Y: a few groups of rows, each row roughly a mix of its group's hidden directions
Y (67 x 10)
[[-47   7 -10 -13 -36  12 -13  -5  -9  20]
 [-14   2 -34 -27 -11  44 -11  14   7  -9]
 [-12  30   0  17 -29 -22  12  -9 -15 -38]
 [-14  16  25 -13 -23 -38  32 -15  -6   9]
 [-27  15  -6  23 -25 -28   8  11 -26 -30]
 [ 33   1   5   3  32 -40  28  -7   5   4]
 [ 39  -4  21   6  26 -36  23   5   8  -2]
 [-49   5  22  -2  -9   5  10  27  14 -23]
 [ -1 -32 -16   9  -2  41 -23  -2 -29 -14]
 [  4  34  11  -4  15  -2  40 -21  25 -21]
 [  0 -13   1  -1 -44  22 -32   1  -3  31]
 [-49  -1   1   0 -23  33 -13  16   8 -12]
 [-28  24  -9 -25  25 -12  25 -15  17 -25]
 [-29   7 -29 -13 -25   4 -10 -24 -14  34]
 [-14  19   4  -5 -31 -40  29 -21  -6 -13]
 [-24  -3 -21 -21 -28 -38  27 -15  -1   0]
 [  3  14  27  24  -7 -48  19 -15  -9 -13]
 [ 30  -8 -14  -5  27  34 -19   2  33  -8]
 [ -2  19  16  15 -15 -41  29   9  27  16]
 [-10 -18  -4  -6   3  31 -35 -22 -37  -9]
 [-10 -36 -17   4  -5  30 -31   2 -32  -6]
 [ -6  17   1  36 -16 -32   4  -9 -21 -34]
 [-46  21   5 -11  14 -22  29   5  -1 -21]
 [ -3 -27 -10  15  25  27 -29  33 -11  13]
 [ 23 -18  19  20  26  -3  18  22  37 -15]
 [ -9  -6 -35 -19  24   6  23  25  23 -24]
 [-38   2  29   2  -6   9   6  33  14 -31]
 [-39  13   1 -17 -39   8 -20  -2 -25  10]
 [ 20 -14  18  19 -27  -9 -29  10 -16  36]
 [-10   9   9 -36 -23 -22  32 -25   8  19]
 [ 22  -2   5  12  44 -10  25   8  17 -31]
 [  7 -25 -33 -17  20  37 -11  17  -7 -20]
 [ 45  31  29 -11   7   0  -6 -16   7  16]
 [ 27 -16  -9   6   8  53  -8  -5 -15 -19]
 [  2  23   3  35 -18 -24   1 -23 -22 -31]
 [-44   6 -19 -10 -32  22 -17  -8  -9  15]
 [  2 -13   7 -45  10  12  13   6  28  34]
 [  6 -15 -19 -39  11  33  -4   6  30  17]
 [ 33  -3   5  12  43 -11  21   5  13 -28]
 [ -7   7  17  16 -17 -46  19 -26 -23   7]
 [ -3   8  17   5  35 -12  25  17   8 -43]
 [-18  17  16  15 -17 -45  25   3  20  14]
 [  9 -18  -2 -29   9  27  -6 -18   5  47]
 [-12   0 -17  -3  -1 -35  24  37  32   8]
 [ 58 -12  -8   9  16 -12  -1 -15   1  19]
 [ 31  -5  21  34 -17  34  -1 -19 -16  -1]
 [-10  27   5  28 -24 -26   7  -9 -22 -34]
 [-13  26  28   4 -25 -35  25 -13 -16  -6]
 [  7  24  28  12 -16 -32  18 -36 -13  -2]
 [ 22 -18 -28   1  15  36  16  25  13 -22]
 [  1 -31 -13 -25  22  25 -10  20  17  31]
 [-17  14   7  25 -25 -36  11 -15 -33 -12]
 [ 39 -13 -16   3  -7  -9  -8 -22   1  45]
 [-29  19  13   7 -12 -47  22  -2  17  10]
 [-49   4 -16 -16   7 -35  12   6  12  -7]
 [-10  24  22  35 -18 -15  -2  -5 -38 -16]
 [-26  20  -3 -10   5 -42  28   9  29   1]
 [-39  22  16 -11   7  -6  12  14 -15 -40]
 [-29 -40 -30   7  -7  11 -16  20 -19  -7]
 [-28   4 -13 -13 -39   7 -18 -13 -14  35]
 [-13  27  -4  25 -30  -9  -1 -15 -32 -29]
 [-31   1  -3  -9 -44  20 -26   0 -12  20]
 [-16  22  -4  28 -24 -24   5  -1 -23 -37]
 [ 27  -9  16  16  36  -5  19  17  23 -30]
 [  9 -36 -17  17 -18   0 -14  42  -3  19]
 [ 30 -19 -14 -13  13  41 -28   7 -17  -4]
 [ -5  24   5  38 -19 -18  -2 -12 -29 -31]]

one row of each group, then the others: which group is each in?
[  4 -28  11 -21  27  15  -4  20  14  41]
<119>
[ 44  -7 -17   1   6 -18  -1 -25  -5  36]
<83>
[ 38   5  29   8 -15   2 -29  -8 -15  31]
<107>

[ 43   0  12   7  36 -25  19   2   2 -18]
<83>
[-13  13  28  31 -28 -32  18 -12   5  15]
<107>
[ 33 -17 -21   3   5  12  13  44  23   2]
<107>
[ 38 -24 -19   9   0  24   2  39  10   3]
<107>
[  8 -35 -14 -27  20   9  -3  -5  17  40]
<119>
[-55  19   0 -10   2   6  10   8  -7 -30]
<83>
